(in the rows, 128 means zero)
Each run below is a few steps of one of 6 hidden systems, one row a step.
k143, path 1, 10 rows:
[[159 103 153 175 159 158  91 161 163 165 148 108 138 125  99 121 100 113
  130 166 109 117  98  85 169 178]
 [141 156 122 173 120  50  94 122 114 122 131 172 140 176 126 126 128 168
  136 100 189 151  94 124 135 109]
 [ 92 162 131  82 111 128 137  84  78 110 170 137 123  86  88 143 147 139
  144 159  93 165 130 167  98  89]
 [127 142  91 141 122 203 140 181 169 126 103  78  92 103 112 140 113 156
   94 105  74 108 112 122 136 115]
 [101  97 137 181 101 106 138 131 106 102 123 121 123 137 201 109  99 135
  134  64 153 127 148  96 132 186]
 [152  99  81  89 184 122 134  71 103 121 172 122 145 139 109  91 110  88
  165 162 148 173 144 128 125 145]
 [156 146  84  90 140 131 147 142 159 138  62 127 117 164 115 138 166 128
  102 119 154 109 146 169 118  51]
 [ 94 114 213 119  82 145 144 133 119 137 105 132 131  95 169 153 166 100
  120 129 108  89 176 132 130 147]
 [169 110 148 152 168 154 103 147 157 158 160 129 142 127 108 118 102 102
  139 172 121 118 100  72 177 185]
 [149 155 119 151 130  44 114 127 124 122 124 186 143 181 120 131 126 163
  123 111 185 135  83 132 129  95]]
k327, path 2, 10 rows:
[[ 80 132 157 107  98 123 173  96  77 109 128 154 106  92 115 142 129  83
  120 163  93 120 170 162  97 103]
 [139 157 139 168 169 201 134 161 137 122  84 136 108  88 119 142 130 159
  153  82 110  78 113 160 156 148]
 [114 124 118 203  94 100  66 138 123 138 138 104 120 158 157 110 109 152
  143  93 165 171 134  81 143 153]
 [134 154 110  58 116 119 135  80  86 110 200 146 126 123 101 138 151 127
  135 164 122 183 127  99 153 109]
 [160 113 123 107 154 109 206 118 140  87 101 141 145 151 115 140 147 147
   95  76 130  80  91 180 130 117]
 [ 95 107 138 158 103 135 134 107 165 133 116 105 131 114 201 103  96  87
  150 110 138  89 162 114  89 189]
 [167 149 117  91 167 180  73 147 164 174 151 120 140 115 123 121 139 119
  159 179 135 145 123  81 162 141]
 [150  90 139 125 122  54 122 159 131 144 116 122 156 193  91 133 144 142
   71 145 145 147 101 142 127  73]
 [ 70 120 166 105  97 121 166 103  96 118 126 136 123  86 132 135 126  91
  124 160  89 112 163 173  72 114]
 [134 168 131 151 177 204 113 175 142 140  83 139 112  81 132 134 126 161
  162 101 116  86 116 157 139 139]]
k143, path 3 (10 x 26):
[[117 155 105 168 110 114 148  40 138  94 166 118 116 119  64 133 110 120
  148 128 110 128 100 167 103 129]
 [126 118 105 129 177 180 132 176  83 112  91 100 114 106 113 126 139 188
  132  73 109 147 129 177 140 109]
 [107 101 112  96  64 131 132 132 130 120 148  75 125 143 189 124 145 132
   99 102 127 163 168  66 139 144]
 [146 157  81 128 158 158 151  71 158 120 132 156 111 119 148 106  96  70
  178 137 157  98 151 110 128 167]
 [151  81 124 113 183  95 174 169  87 124  72 164 130 162 111 119 119 105
   94 138 144 113 143 166 130  88]
 [139  96 192 101  84 116 131  90 167 143 136  83 172 145 118 151 201 115
  106 132 121 115 135 150 133 133]
 [149 180 159 122 164 179  78 154 154 164 125 166 139  91 151 137 146 146
  181 137 142 103 112 107 159 157]
 [114 136 132 130 107  60 127 182 100 133 146 185 121 148 133 129  82 134
   85 169 129 141  97  76 122  98]
 [111 144 131 164 103 103 144  58 160 106 166 111 137 118  69 137 113 128
  131 132  97 113  80 175  86 131]
 [119 125 120 142 181 177 101 181  97 128 101  96 130  94 123 120 132 198
  154  79 112 147 114 180 123 125]]
k820, path 4, 10 rows:
[[122 164 186 154  82  94 105 133 164 164 129 181 129 130 125 153 126  90
  116 189 133  90 117  95 129 121]
 [112 175 138 196 125  98 151 115 123 110 104 207 101 119 119 137  82 112
  141 126 139  74 107 145 112 129]
 [104 159 103 139 118 123 179 157 128  81 129 150 108 107 139 137  86 186
   99  78  96  96  70 136 102 122]
 [106 142  70 126  84 123 131 118 143  97 169  89 119 132 176 113 104 171
  124  75 130 158 109  79 114 151]
 [150 126  45 104 163 131 107 124 100 119 141 119 117 158 147  95 118 141
  154 108 177 195 151  95 150 121]
 [155  48 122  94 180 111 136 159  79 131 102 100 152 169 134 104 151 130
  113 114 156 168 160 150 148 115]
 [124  61 161 129 145 167 112 119 131 155 103  49 150 119 114 117 166 103
  139 130 112 136 175 179 120 143]
 [130 142 169 113 123 178  78 137 151 183 129 104 131  96  81 148 168 109
  139 195  97 132 142 136 138 108]
 [128 154 199 150  86  85 108 120 135 156 131 183 132 137  97 161 149  92
  114 190 133 107 124 114 144 109]
 [113 173 161 181 115 107 166  91 120 101 109 199 107 112 109 152 111 109
  141 121 127  68 114 163 119 130]]
k177, path 5 (10 x 26):
[[ 94 135 120 131  62 161 103  87 133 137 172  74 104 105 133 127 133  96
  140 153 102 168 173  84 130 147]
 [135 168 104 168  92 114 166 111 130 102 143 180  78 142 101 147  86  92
  101 147 122 107 116  73 162 122]
 [130  96 142 173 131  77 170 135  79  91  92 146 122 165  94 139 130 149
   91  81 134 123 118 179 137 100]
 [131 115 130 104 119 125 132  70 129 104 134  89 162 138 163 122 188 163
  158  55 161 144 143 166 124 150]
 [132 140 121  52 113 134 135 144 133 129 160 146 139 123 210 123 138 130
  128 129 147 137 140  48 148 155]
 [129 133 130  64 135  92 168 162 134 141 120 176 134 134 118 137 115 102
   79 195 113 101 112 127  97  73]
 [157 137 149 143 191 127 124 131 165 145  95 144 162 125  91 132 137 146
  151 125 136  80  80 206 103 120]
 [123 101 159 142 162 173  62 172 122 160 133  76 157  98 149 109 140 173
  165 110 120 157 125 133 137 170]
 [ 96 152 100 108  86 164  92 123 141 153 171  88 104  97 121 125 112 108
  132 187  90 169 151  82 110 117]
 [130 174  85 190 124 128 147 128 142 117 117 172  73 132  83 135  63  98
  116 155 116 100 107 107 131 109]]
k984, path 6 (10 x 26):
[[133 173 129 156  90 139 155 117 115 113  72 173  76 143 121 162 158 106
  116 102 147  97 173 129 169  91]
 [121 123 131 130 162 147 178 105 125 101 147 162 126  90 167 108  75  91
  157 127 118  81 124 114 119 200]
 [153  77 137  98 124 109 151 166 153 122 167  86 164 151 121 130 129 163
   66 120  98 135  68  96 145 144]
 [146 116 121  63 133 121 133 123 139 149  78 114 146 160 138 132 196 115
  119 126 165 129 174 172 113  70]
 [117 167  97 108 187 176 106 165  74 135 121 169 102  83 145 113 103 144
  177 141 133 151 146 124 132 122]
 [117 142 151 199 108 127 116 197 169 146 104 136 113 123 123 140  82 146
   91 130 100  80  80 107 120 132]
 [115  97 157 127 121  93 108  79 180 158 139  91 180 135 139 108 135  94
  150 155 140 114 129 165  64 152]
 [131 140 111 102 125 120  78 109  82 131 185 109 137 130  92 127 158 166
  150 143 134 218 124 118 149 105]
 [120 190 120 179  79 126 135 119 116 113  80 168  72 142 106 162 146 128
  117 103 143 112 153 133 153  78]
 [105 128 125 157 136 139 171  80 132  98 144 148 120  95 162 108  73  88
  163 115 125  85 133 126 103 198]]
k177, path 7, 10 rows:
[[ 85 109 183 128  78 135 167 165 116 120 115 111 116  98 117 158 135 134
   70 133  60 100 127 144 115 112]
 [133 143 136 160  98 103 140  70 193 108 170 102 155 133 102 137 125 150
  126 104 113 101  60 144 106 158]
 [147 122 110 128 152 110 114 165  90 106 175 134 139 140 130 119 112 197
  124  94 135 179  76  86 171 146]
 [102 153  66  65 110 121 129 140 103 120 124 112 109 131 128 126 143 158
  111 129 125 178 147 145  88  48]
 [127 169  72 128 158 137 147 118 173 124  92 159 118 123 177 104  89 114
  160 109 163  77 128 141  80 134]
 [143  42 132 132 188 117 132 183 117 149 101 109 150 152 152  89  93  98
  115 143 141 127 148 125 124 154]
 [149 116 139 109 133 126  82  81 145 173 131 100 149 149  85 125 176  79
  153 186 152 158 169 149 131 104]
 [134 186 166 157 137 177 103 130 110 143 115 188  98  89 127 148 138 110
  173 143 137 105 148 105 180 151]
 [ 86  97 179 158  88 152 159 166 104 123 104 102 103  97 115 150 123 119
   80 129  63 106 147 142 128 126]
 [127 131 140 174  76 104 137  55 185 111 168  89 142 141  96 140 133 128
  123 108 113 111  87 138 116 157]]
k820, path 8 (10 x 26):
[[108  96 166 187 107 124 133 119 111 127 169 123 116 112  89 127  79  83
  116 173  83 128 122  97 142 171]
 [159 188  99 163 123 122 121 100 184 129 104 138 117 154  73 151 150 149
  129 109 146 101  86 166 130  86]
 [ 82 152 159  75 109  86 139 138  83 111 153 179 150  96 187 129 127 164
  136 125 128 135 116 134  83 122]
 [124 114  74 149 102 153 186  98 122  88 135 108  76 136 126 120  89  80
  104 115 110 126 165  84 155 150]
 [178 150 111 123 171 156 102 157 156 133 108 123 146 144 145 130 166 191
  148  66 166 124  96 127 170 136]
 [110  67 146  93 157  85 121 126  93 133 183 113 177 122 143  91  99 123
  137 164 122 168 117 128  91 160]
 [145 117  70 127 125 152 146 101 168 142  85  83  99 161  91 123 137  68
  109 149 134 122 178 152 117  85]
 [120 148 188 107 133 152  86 192 121 167  84 150 144 103 176 144 175 160
  144 121 143 111 144 135 139 118]
 [106  91 170 189 114 117 126 123  98 128 167 127 119 111  93 122  77  87
  120 176  87 134 124 102 139 171]
 [155 181  97 168 121 123 126 100 180 125 104 129 115 155  65 152 146 147
  122 111 139 102  90 169 128  82]]
k416, path 9, 10 rows:
[[106 109 139 137 103 100  93 139  91 130 185 131 136 126 174 106  97 132
  139 139 139 179 134  54 143 173]
 [135 164  58  59 139 175 171 115 146 114 147 120 100 105  95 134 117 114
  113 162  89 129 122 124 115  90]
 [141 137 113 168 166 105 127 178 131 131  53 164 125 159 150 121 116 157
  126  79 174  95 117 162 119 103]
 [ 88  78 151 139 115  98 116  88  95 111 173  77 164 114 140 104 126 146
  151 108 119 171 129 161  88 167]
 [180 135 101 117 129 162 122  87 161 142 138  98 115 157  54 146 170  96
  122 159 127 144 139 118 180 105]
 [116 140 133 176 147 164 109 187 104 144  81 164  92 111 179 117  93 114
  151 116 147 109 166  90 154 155]
 [ 81 131 159  88 111 142 173  99 123 105 140 117 141  72 137 138 136 131
  132 127  79  99 126 185  68 132]
 [176 133 165 140 112  77 123 116 165 142 111 150 154 186  89 158 179 129
  101 130 163 106 101 140 161  98]
 [106 109 139 147 111 108  93 158  91 135 176 136 127 124 169 106  84 128
  134 147 132 170 131  48 148 172]
 [127 161  68  54 136 180 176 127 147 111 147 112 105  96 107 134 119 129
  108 151  77 122 115 129 106  94]]
k416, path 10, 10 rows:
[[145 125 139  90 154 155 169 119  86  93  98 132 133 120 124 149 192 165
  132  64 133 122 144 184 158 112]
 [122  80 147 191  85  74 148  86 129 118 108 117 123 177 132 122 119  69
  108 118 156 116 168 124 130 146]
 [139 142 150 161 151 158 121 105 133 126 187 140 128  89  78 132  92 116
  152 168  89 119  83 106 154 181]
 [139 107 153  82 149 168 150 215 108 142  87 133 119 115 126 147 153 137
   81 142  94 113 141 124 159  96]
 [ 95 129 135 151  64 104 138 136 191 128 112 102 135 135 193 127 116 138
  103  88 130  84 118 117  80 146]
 [167 132 136  73 168 106 132  79 151 123 190 146 185 131 128 121 148 138
  160 138 151 130  78 125 134 165]
 [140  97 101 101 155 107 102 179 110 170 109 130 123 162 117 104 111  91
  106 194 145 168 161 104 127  79]
 [ 85 183  85 165 108 162  84 149 158 138 125  99 101  91 142 119  92 170
  151 110 109 135 111 133  77 116]
 [147 143 129  73 155 143 141  95 100 104 116 133 150 125 139 139 201 169
  161  71 159 140 139 179 146 116]
 [121  95 124 170  98  72 130  82 105 129 108 132 115 180 125 114 122  60
  124 144 172 147 189 124 127 120]]
k984, path 11:
[[149 130 179 164 151 173  93  96 116 140 164 129 136  96  91 134 142 113
  178 146 117 133 127 118 184 189]
 [137 129 212 142  76  83 134 123 113 126 148 172 142 146 121 166 165 122
   99 138 132 115 115  94 181 138]
 [126 162 148  48 102 131 180  65 139 111 157 162 136 103 140 150 167  95
  132 152 119  98 140 128 119 126]
 [148 171  91  68 139 129 153 138 130  96 165 166 137 123 169 131 131 185
  129  89 142 130  80  87 149 137]
 [114 126  82  97 114  90 176 176 145 116  89 144 116 156 171 121 101 135
   71 113 136 106 123 122  83  81]
 [125 115  57 100 189 165 134 140 157 136 111  81 133 113 137  88  93 130
  148 126 122 128 126 169  67 123]
 [130  95 109 180 162 126  68 196 114 152 102  86 133 150 120 102 109 175
  128 104 141 172 117 135 130 118]
 [100 107 156 190 113 135  89 135 121 169  79 100 108 128  95 126 127  80
  132 167 121 131 182 165 107 101]
 [135 142 166 181 142 164  78  82 126 146 162 120 132  94  87 129 133 113
  191 150 119 138 127 131 158 179]
 [129 131 200 170  67  77 119 109 107 121 161 159 135 147 108 160 155 130
  109 131 133 134 113  94 179 142]]
k327, path 12, 10 rows:
[[128 165  83 105 106 154 179  97 165  91 182 117 110 104 106 142 100 139
  107 126  78 112  77 101 123 138]
 [154  81  72 139 186 134 141 100 156 117 119  70 152 152 124  89 110 130
  147  88 148 132 119 169 104 155]
 [128  88 100  78 137 131 142 155 115 141 118 125 122 145 190  99 109  77
  116 154 150 144 188  71 130 138]
 [167 148 131 109 114 155 132 119 180 160  98 123 113 150  80 158 172  78
  102 174 125 101 150 125 161  85]
 [130  73 202 196 149  91 120 131 106 146 102 137 150 142  88 127 123  97
  126 147 130 108 130 175 130 143]
 [ 83 118 193 118  98 168 108 176  83 138 141 112 125  71 154 143 145 155
  124 131  79 143 146 110 139 147]
 [131 191 126 131 117 137  75 126 128 138 110 132 128 127 119 150 187 197
  160  84 156 149 117 163 136  84]
 [107 161 125 154 116  51 139 111  88  97 152 206 126 138 148 122  85 143
  140 119 161 131  98 116 108 128]
 [121 158  90 103 112 164 177 106 161  92 183 113 114  91 119 136  95 144
  114 121  73 109  78 100 120 153]
 [156  92  62 131 183 140 128 108 164 124 118  66 150 155 131  90 117 138
  149  84 156 138 120 161 106 147]]

Which system made each run below?
path 13:
[[104 125 162  98 112 139 147 103 124 116 109 135 146 104 216 126 163 124
  162  80 154 100 170 142 110 169]
 [132 125  89  77 124 149 130 166 128 134 175 120 115 122 153 114  95 120
  105 167 109 162 127  37 150 139]]
 => k984
path 14 (2 x 26):
[[159 125 152 104 130 140 156 181 131 110 154 135 140 127 115 155 142 183
   79 107  94 116  65  92 184 138]
 [128 121 152  70 115 106 156 137 160 146  77 144 152 143 186 136 169 105
  110 124 157  81 159 150  95 102]]
 => k984
path 15, 2 rows:
[[141  96 114 101  96 172 124 126 202 152 132  38 138 139 134 127 158 108
   99 132 105 125 146 103 131 140]
 [159 157 123 119 164 163 105 130 190 160 109 152 142 122 181 115 126 105
  174 130 171  82 133 101 137 170]]
 => k416
path 16:
[[136 113 154 108 110 101  69 174 175 176 133 102 174 154 180 120 154 155
  119 132 160 140 114  90 121 134]
 [108 109 118 173 157 108  97 107  94 151 120 141 115 131 114  93  80  65
  168 181 150 152 173 141 100 132]]
 => k820
path 17, 2 rows:
[[121 141 104  68 160 134  90 181 133 161  96 115 150 124 160 115 154 172
  140 126 151 149 134 164  84  75]
 [103 176  99 143 105  82 127 151 131 141  92 190  98 142 138 128  90 108
  113 162 150 110 133 125  83  65]]
 => k327
path 18 (2 x 26):
[[104 165 104 132 140 141 100 140 123 123 137 104 129  97  92 131 127 203
  143 107  99 152  79 184  86  90]
 [ 91 133 115  88  48  92 127 116  99 116 171 110 117 138 141 139 144 137
   93 141 116 187 149  87 118  91]]
 => k820
path 19, 2 rows:
[[107 140  90 115 108 181 102 151 171 139 114  68 122 110 202 111 132 157
  143  81 133 133 152 105 107 147]
 [163 166  77 113 152 102  82 105 145 158 131 162 129 168 118 112 131 104
  162 167 192 159 139 104 134  94]]
 => k327
path 20, 2 rows:
[[144 104  83 187 166 100 125 104 167 126 125 116 142 162 135  88  70 112
  152 108 167 114 105 134 101 168]
 [139  86 134 115 204 168  99 135  99 148 146  88 154 100  84 104 128 132
  165 156 106 165 126 168 129 145]]
 => k416
path 21 (2 x 26):
[[129 101  99 141 132 118 148 167 129 103 137  79 130 142  86 129 110 192
   75  92  87 146  69 151 117 104]
 [ 92 135 116 122  94 141 116  96 136 107 147  77 142 107 188 117 146 175
  161  55 136 147 137 137  96 161]]
 => k143
path 22, 2 rows:
[[166  70 111  96 161 110 169 151 160 140 136 121 146 162 112 112  96  77
   79 180 117 110 113 100 131 133]
 [165 107 141  77 199 132 134 141 121 137 109 122 170 132  90 129 173 158
  133 127 131 127 103 201 124  98]]
 => k984
path 23, 2 rows:
[[115 138 130 189 110 122 126 122 120 115  61 137 107 148 171 130 144 135
  147  53 178 105 169 155 133 132]
 [128 173 142 150 103 138 104  97 118 130 177 174 108 109 146 133 111 101
  167 153 142 136 136  55 169 174]]
 => k327
path 24, 2 rows:
[[149 134  99 118 198 146 144 169 129 131 147 153 123 107  81 116  68 128
  120 179  91 117  73 126 123 122]
 [112 110 133 158  88  66 138 145 151 115 107 100 148 165 139 134 131 177
   83  74 133 119  91 160  89 103]]
 => k143
path 25:
[[ 95 147 125  80  70  99 167 138 105 120 135 169 101 126 154 143 116  95
   83 170 114 126 156  86 111  88]
 [128 185  97 142 121  85 153 132 151 100 145 183 121 135 115 139  88 170
  111 116 127  99  49 125 104 106]]
 => k416
path 26 (2 x 26):
[[172 146  76 105 166 157  93 128 137 145 122  96 125 151  66 131 168 155
  138 131 141 174 124 149 154  74]
 [113  88 196  76 108  76 116 132  85 145 134 135 172 139 153 134 182 124
  118 148 145 155 158 140 122 112]]
 => k820
path 27 (2 x 26):
[[100 105 102 159  96  97 162 127 124  95 103 120 115 152 201 109  96 130
  113  62 156 115 151 113 104 152]
 [136  74  62 105 149 156 159 121 141 122 145  61 115 139 111  96  90  85
  106 152 101 153 153 110 118 136]]
 => k984
path 28:
[[141  84 134 117 182 158  88 187  94 143 150  85 153 115 113 109 128 179
  134 125 108 181 105 125 154 146]
 [122 113  84 104  98 183 131 132 174 141  94  46 108 136 154 124 155 110
  110 107 122 133 184 122 119 113]]
 => k416
